One turn moves every row onto another: examples first, then more rows asked
bokek: [  7  16  -4   6 -14  -1 -10 -15   4   6  16 -12 -10  11 -28]
Veba: [ -6   9 -15  13 -16   3 -15 -35  -6  -4  -3  -8  17  -3 -23]
tugo: [ -5  21   0   2 -15 -15   4 -14   6   6  21 -14   9   5 -12]
sonam: [ -2  14  -2   3   1  -5   2   4   3   3 -23   3  26 -18  -4]
Lidip: [ -1  28  -5   1  -8  -3   2 -14   5  10  16 -16   2  11 -24]
bem: [  0  16  -9  -6 -14 -13   1 -12   1  15  12 -11   8  15 -16]
tapus: [  6   4  -6   1 -20 -13 -12 -13   2   9  15  -8  -4  13 -17]
Zud: [ 7  3 10 12  5  6  4 14  6 -6  5 15 -1 -9 -5]
Nadak: [ -9  -1 -14  17 -18   8  -8 -34  -9  -8   7  -4   8  -5 -21]
dake: [ -1  21  -2  10  13   9   8   7   8   1 -13   6  22 -19 -12]
feb: [ -5 -10 -18  10 -18   6  -9 -33 -10  -3   3   2   6   1 -20]
volo: [ -6  -1 -16  15 -14  14  -8 -34  -7  -6   5  -2   2  -1 -27]
fepas: [ -9  -7 -17  12 -19   1  -9 -30 -12  -4   3   1  12   5 -23]
laf: [ -6   8 -16  12 -17   1 -15 -35  -6  -4  -3  -7  18  -1 -23]
Fopam: [ 8 -7  3  7  0  0  1 16  0 -2  0 17 -3  0 -6]
kitos: [ -4  24 -13  11 -11  -1  14 -15   6  16   8 -15  21  -5 -20]
lirug: [-13   0 -10  19 -18   3  -7 -32  -7 -11   9  -1  12  -3 -23]
lalub: [ 10   5   4  10   9  13   3  15   4   0  -1  15  -6  -2 -13]
geg: [ -3  17 -15   7 -15  -8  13 -13   4  19   7 -13  23  -4 -14]
dom: [ -4  30  -3  13   5   5  -9 -17  -2  -2 -18  -6  25 -14 -19]
bodaf: [ -6   8 -14  13 -17   1 -16 -35  -6  -4  -3  -8  19  -3 -22]
fize: [  8   2   9  14   5   5   4  16   3  -7   5  14   1 -11  -8]
gilu: [ 4  1  9 16  3  4  3 14  4 -9  7 14 -5 -8 -9]
sime: [  2  19  -8   2   6   6   0   5   2   7 -28   3  20 -10 -15]
Seva: [  0  20 -12   2   2  -1 -12 -14  -8   7 -26  -2  27  -4 -15]
rofa: [  9  -6   7   5  -9  -4  -3   5   4  -3  15   6 -12   6 -13]
tudob: [10 -4  4  6  4  3  2 16  2  2 -1 18 -1 -1 -4]
nokom: [ -1  21 -19   6 -12  -2  13 -13   3  21   4 -14  20   2 -20]
ripop: [  9   2   2  11   7  13   1  16   1  -3   0  15  -9   2 -17]
Pani: [ 11  -2   5   5  -5   3  -4   4   4  -1  12   6 -16  10 -20]
fen: [  3   3  10  11   5   8   4  16   4  -8   2  17   0 -12 -11]
Fif: [ -2  25   1   9   7   6   3   3   7  -1 -20  -1  20 -21 -13]
Vakiv: [ -7  -1 -18  14 -16  11  -9 -32 -11  -5   4  -4   6  -1 -25]
Matid: [ -6  18  -2   9  -3  -9 -10 -15  -4  -1 -17  -3  33 -16  -6]
Gipop: [ -7  -5 -18  13 -19   6  -9 -32 -11  -5   4  -3   9  -1 -20]
suno: [  3  15  -9   3  13   8   5   9   3   9 -21   9  21  -9 -13]
Sevuf: [12 -4  2  7  4  4  1 18 -1  0 -1 17  2 -4 -7]
Lome: [ -9  -4 -11  17 -18   7  -7 -34  -6 -10  10  -1   7  -7 -18]
ludo: [ -9  21  -6   9  -7  -6 -10 -15   4  -1 -16  -7  30 -19  -9]
Vog: [ -9   3 -16  16 -14  11  -9 -32  -9  -7   4  -2   7   5 -31]
bilos: [ -5  29 -10   9  -1   7 -11 -16   4   2 -20  -9  23 -12 -21]
linib: [ 12   4   3  11   9  13   2  17   1  -2  -1  14  -3  -4 -15]
roro: [  8   0  10   9  -6   1  -3   3   7  -5  18   5 -15   3 -17]
tipu: [ 6 -4  4  5  2  4  1 18  1 -2 -3 19  2 -5 -9]
tedar: [  8   3   4   7   7  13   2  17   2  -2  -4  17  -3  -4 -16]
Lofa: [  1  12   3  10 -19 -11  -9 -16   7  -1  23 -11  -4   2 -17]
Gim: [ -4  17 -15   1  -5  -3 -12 -14   0   9 -25  -5  27  -7 -14]
Rema: [ -2  11  -4   6   7  -1   6   9   5   4 -15   9  27 -16  -4]

bokek turns into tapus
Vakiv turns into Gipop
Now find these:
Seva turns into Matid
Rema turns into dake
Vog turns into fepas
kitos turns into nokom
Lome turns into volo
ludo turns into bilos
Pani turns into rofa
sonam turns into Fif
lalub turns into tudob
bodaf turns into Veba
gilu turns into ripop
tedar turns into tipu
fize turns into linib
tugo turns into Lidip

